A single turn carries every row of the set below to another of its rows. Some are shown first; where does it send the rows asked next?
peti: [-16  -6  18 -11 -14 -28   6   7  16 -15  -1   3  -3  -6 -15 -14  38   6
  20   7  26 -12 -22  -6  13  20  10 -27 -33  24   8   7 -10 -25  -4  -3]
votik: [ -7  -8  13  12  -1 -14  20  17  10 -10  -6 -15 -18  -7 -20  -3   8  -9
  29  30  -5  -9   4   2   4  10 -10  -5  -5   8   6  -3  29 -11  -7 -32]
Mafat: [ -7  -2  20  -7  15   8   7   0  -2  11 -37  -4  22  12 -19   8  13  -4
  10  -7  12 -10  29  12 -24  18  20 -10 -23  19 -12  10   7 -27  13 -20]
Gofo: [-19 -25  17  -3   2 -31   3  -4   6  -5 -13  14  -5  -6  -7   0  28   1
  19   7  20  -3 -19  -9  15  24  11 -33 -23  20  -4   4  -8 -19 -23  -6]
suz: [-23   5  14   2  17 -18 -10   8   8 -21  -4 -13   7 -11   5   3   1   8
  22  -2 -26   3  31  -7  -6 -23  -9 -11 -16  -8   3   6 -16 -28 -17 -26]
Nuvoz: [-23   8  27  -9 -12  -9  -4   2  12  -7  -8   0  -5 -14  -1   9  18  14
   1  20   8   8 -11   0  10   7 -37   1 -36   6  -5  -2  15  -6   8 -21]
Vuper: [ 12   5   1  -5   7 -18  31  16  10 -26   2 -12   0  -2   4   1   7  19
   4  -2  -7   1   8  -1 -22  10   2  17 -28  24   2  -9  19 -10  12 -18]
kala: [-32 -16   7  10 -14 -32  -3   6  12  -3  -6   1   7   2  -2  -8  40  18
  22  -7  23  -8  -2  -3   2  20  14 -22 -15  20   1  21  -8 -19  -2  -8]
Sodit: [ -6  -5  11   1   1  15   5  -2  -8   3 -22   0   6   9 -23  -4  32   1
  15 -25  -7  -8  19  13 -20   2  15 -16 -13  16  -8  15  16 -29  24 -20]
geri: [  7   9  22 -15 -11  -5 -20 -12  -3  -1  12   0  -3 -30 -13  24  25   8
 -12   1  -4 -33  19 -15   5   5  -4 -14 -18  19  -5 -25  -6  -9  -9   5]
ralo: [-20 -11  19 -11  -5 -33   6  11   7  -4 -10   0   8   5  -8  -9  33  -6
   4   1  28  -6  -7   3   5  31  15 -36 -15  17  -9   9  -8 -20 -16  -2]
vilek: [ -5  -3  17  -1  21 -31   7   1  16 -18 -14   5  -1 -16  -3   8  -9   1
  24  14 -28 -11  20  -2 -22 -21   5  -6 -22   5   3   8 -16 -16 -25 -14]
Kez: [-10  14   7  -1 -16   9  15  26   9   6 -15  -1  -7 -13   2   0  13  26
   5   9  19 -15  24 -28  -2   5   4  -5 -20   7  -6 -15  12  10  13 -13]
Deze: [-20  10  15   2   9 -22   6  15  28 -16  -2   2  -3 -12   0   2 -10   4
  21   5 -27  -2  17  -3  -8  -7  14  -2 -20 -11   6   8 -13 -15 -36 -23]
Rus: [  2  -4  15  -8 -19  -4 -17   2   6 -17  28 -25   6 -35 -10  16  23  11
  -7 -10  -8 -27  24 -21  -7  -1   0 -19 -17  12 -13  -4   5 -25  -6  -7]
riduz: [ -5  10  18   2  14  12   5   5   0  -3 -33   2   6   9 -29  10  17   3
  19 -14  -1  -5  26   9 -15   1  20   4 -42  28   6   3  12 -28  20 -18]
delin: [  4  -3  16  -9  11  10  -3   4  -4   1 -29  17   5   6 -20  13  12  -6
  16 -14  -2  -8  30   0 -26  17  25  -7 -22  30  -8  -2   4 -14  21 -18]
ranod: [  8   7  14 -11 -11  20  -5  -6  12   3  20 -11   1 -32 -18  16  14   5
 -12  -7   0 -34  20 -16   7  10  -5  -9 -13  17  -4 -14  -5 -15  -7 -17]
vinon: [  3   8  15 -29 -14  -1 -18 -11  -1 -14  17  -6  12 -27  -9  18  18   0
  -8   2   1 -42  26 -11   4 -12  -5  -9  -9  21   0 -11   3 -17 -12 -12]
deva: [-17   1  24 -13  17 -30  -2   3  12 -22  -4  -1   8  -9   7   5  -1   5
  14   7 -17 -13  28  -8  -8 -30  13   2 -20  -4   9  10  -1 -17 -36 -15]

ranod goes to peti
Nuvoz goes to votik
Now find these:
Mafat goes to vinon
vilek goes to delin
kala goes to suz

